0: [113, 147, 138, 119, 144, 136, 102, 122, 125, 110, 95, 179]
1: [100, 104, 154, 113, 138, 93, 131, 167, 155, 88, 96, 116]
2: [124, 103, 134, 133, 115, 103, 137, 137, 129, 111, 126, 119]
3: [124, 61, 93, 183, 134, 69, 161, 142, 91, 78, 160, 121]
4: [111, 132, 137, 115, 128, 151, 131, 123, 117, 133, 137, 100]
5: [124, 125, 135, 130, 126, 139, 127, 125, 105, 137, 131, 93]
6: [129, 115, 122, 131, 123, 118, 144, 141, 140, 124, 131, 125]
7: [111, 135, 161, 97, 130, 126, 115, 144, 136, 123, 91, 86]
8: [103, 120, 142, 141, 133, 126, 152, 144, 107, 119, 158, 107]
9: [149, 79, 88, 156, 126, 48, 148, 134, 147, 92, 131, 136]
10: [166, 73, 61, 171, 107, 75, 168, 122, 135, 123, 191, 106]
11: [128, 129, 137, 124, 128, 131, 124, 137, 130, 127, 126, 105]
12: [110, 114, 141, 138, 127, 119, 156, 162, 145, 113, 140, 134]
13: [121, 120, 137, 128, 129, 138, 130, 129, 108, 134, 133, 92]
14: [152, 145, 118, 108, 126, 123, 104, 109, 147, 150, 105, 144]
15: [83, 160, 178, 116, 126, 192, 144, 156, 115, 151, 153, 101]
16: [127, 111, 124, 139, 129, 137, 117, 116, 108, 115, 139, 125]
17: [142, 139, 99, 156, 121, 169, 150, 113, 89, 159, 193, 158]
18: [118, 161, 131, 126, 137, 181, 114, 118, 101, 151, 136, 154]
19: [142, 142, 113, 127, 113, 157, 137, 117, 133, 162, 162, 143]
20: [123, 115, 156, 92, 131, 96, 126, 153, 174, 113, 78, 126]
21: [147, 118, 147, 120, 144, 88, 127, 146, 158, 113, 90, 130]
22: [133, 104, 123, 126, 127, 95, 142, 144, 152, 110, 123, 135]
23: [151, 73, 90, 154, 126, 52, 151, 138, 149, 83, 134, 131]
24: [161, 139, 99, 132, 112, 146, 118, 96, 125, 159, 151, 139]
25: [113, 152, 138, 130, 141, 161, 121, 127, 110, 119, 125, 186]
26: [146, 105, 104, 133, 118, 94, 145, 132, 146, 129, 138, 100]
27: [128, 137, 142, 107, 130, 126, 108, 130, 145, 131, 92, 113]
28: [88, 164, 196, 97, 153, 144, 92, 136, 139, 125, 54, 96]
29: [131, 166, 134, 111, 121, 169, 119, 122, 146, 155, 129, 160]
30: [135, 130, 119, 134, 136, 126, 115, 118, 120, 118, 127, 159]
31: [126, 108, 136, 113, 143, 83, 124, 136, 170, 82, 92, 137]
32: [105, 81, 152, 109, 130, 80, 155, 178, 154, 93, 98, 39]
33: [110, 113, 137, 143, 139, 128, 129, 135, 81, 110, 127, 110]
34: [101, 94, 149, 131, 123, 105, 172, 179, 148, 106, 143, 79]
35: [126, 139, 138, 107, 121, 139, 124, 135, 142, 144, 122, 111]
36: [136, 152, 129, 112, 117, 162, 131, 125, 140, 162, 141, 132]
37: [154, 122, 99, 137, 120, 115, 138, 116, 138, 137, 144, 142]
38: [149, 86, 75, 156, 115, 58, 158, 114, 140, 103, 149, 132]
39: [109, 139, 140, 112, 130, 150, 132, 127, 118, 134, 133, 98]
40: [141, 147, 118, 104, 120, 141, 126, 124, 174, 148, 131, 151]
41: [110, 148, 139, 129, 144, 160, 118, 127, 110, 121, 122, 186]
42: [148, 133, 112, 111, 127, 96, 103, 113, 140, 130, 96, 113]
43: [119, 176, 140, 118, 124, 200, 121, 121, 131, 164, 148, 187]
44: [145, 147, 111, 135, 111, 177, 134, 109, 130, 166, 174, 155]
45: [142, 125, 122, 121, 124, 102, 116, 121, 151, 131, 99, 113]
46: [147, 106, 99, 160, 123, 103, 140, 110, 108, 122, 151, 120]
47: [185, 146, 61, 145, 109, 137, 130, 78, 140, 173, 168, 181]
48: [104, 150, 154, 121, 156, 150, 84, 115, 78, 110, 87, 145]
49: [148, 140, 111, 119, 114, 132, 145, 125, 180, 150, 146, 146]
50: [188, 146, 63, 146, 106, 135, 133, 76, 143, 173, 171, 181]
51: [163, 103, 74, 172, 109, 117, 166, 105, 110, 150, 196, 141]

[141, 105, 98, 160, 126, 107, 144, 119, 101, 121, 155, 119] 46 16 37
[146, 91, 105, 136, 123, 74, 145, 136, 142, 115, 130, 101] 26 22 2
[146, 137, 114, 130, 109, 155, 140, 120, 133, 160, 161, 133] 19 44 36
[134, 130, 126, 147, 143, 139, 116, 106, 108, 115, 140, 119] 16 30 5
[89, 163, 199, 95, 155, 145, 95, 136, 139, 127, 56, 100] 28 7 27
[143, 135, 94, 174, 132, 151, 135, 89, 81, 149, 179, 149] 17 24 51
[124, 112, 139, 112, 141, 87, 126, 137, 171, 82, 94, 137] 31 21 20
[128, 146, 141, 102, 129, 129, 104, 125, 139, 134, 95, 116] 27 35 7
[127, 131, 134, 121, 126, 136, 117, 136, 129, 129, 127, 102] 11 35 13
[118, 142, 141, 118, 146, 131, 99, 126, 124, 110, 94, 178] 0 41 25
[149, 93, 75, 160, 114, 67, 154, 113, 137, 103, 150, 133] 38 9 23
[87, 157, 173, 117, 121, 194, 148, 158, 110, 157, 159, 100] 15 39 4
[139, 139, 102, 159, 118, 166, 150, 110, 92, 156, 192, 157] 17 44 19
[139, 127, 121, 149, 144, 139, 114, 100, 98, 115, 140, 120] 16 30 5
[102, 103, 157, 113, 136, 95, 130, 164, 155, 92, 91, 116] 1 20 31
[85, 161, 175, 120, 121, 192, 147, 154, 113, 158, 163, 99] 15 39 4
[112, 140, 162, 99, 132, 128, 110, 146, 136, 131, 95, 87] 7 27 35
[128, 111, 123, 139, 126, 136, 116, 120, 107, 115, 143, 124] 16 5 13
[146, 136, 93, 173, 130, 146, 135, 93, 85, 145, 178, 143] 17 51 24
[125, 69, 109, 164, 125, 82, 173, 155, 118, 99, 161, 86] 3 34 26
[114, 145, 140, 118, 148, 137, 100, 124, 123, 106, 95, 181] 0 41 25
[84, 156, 179, 120, 122, 191, 144, 156, 115, 157, 156, 98] 15 39 4
[159, 100, 77, 175, 109, 118, 164, 106, 109, 150, 198, 141] 51 46 10
[77, 91, 165, 146, 151, 110, 136, 170, 76, 77, 110, 90] 33 8 1
[88, 165, 190, 88, 130, 191, 121, 157, 124, 155, 105, 79] 15 28 7
[151, 88, 74, 159, 116, 62, 156, 113, 141, 104, 149, 132] 38 9 23
[174, 109, 57, 178, 106, 120, 167, 103, 126, 146, 207, 182] 51 50 47
[153, 127, 96, 137, 118, 120, 138, 113, 136, 138, 150, 150] 37 24 19
[172, 111, 60, 175, 104, 121, 168, 104, 126, 147, 208, 182] 51 50 47
[130, 164, 137, 109, 124, 167, 122, 118, 140, 156, 131, 161] 29 36 18
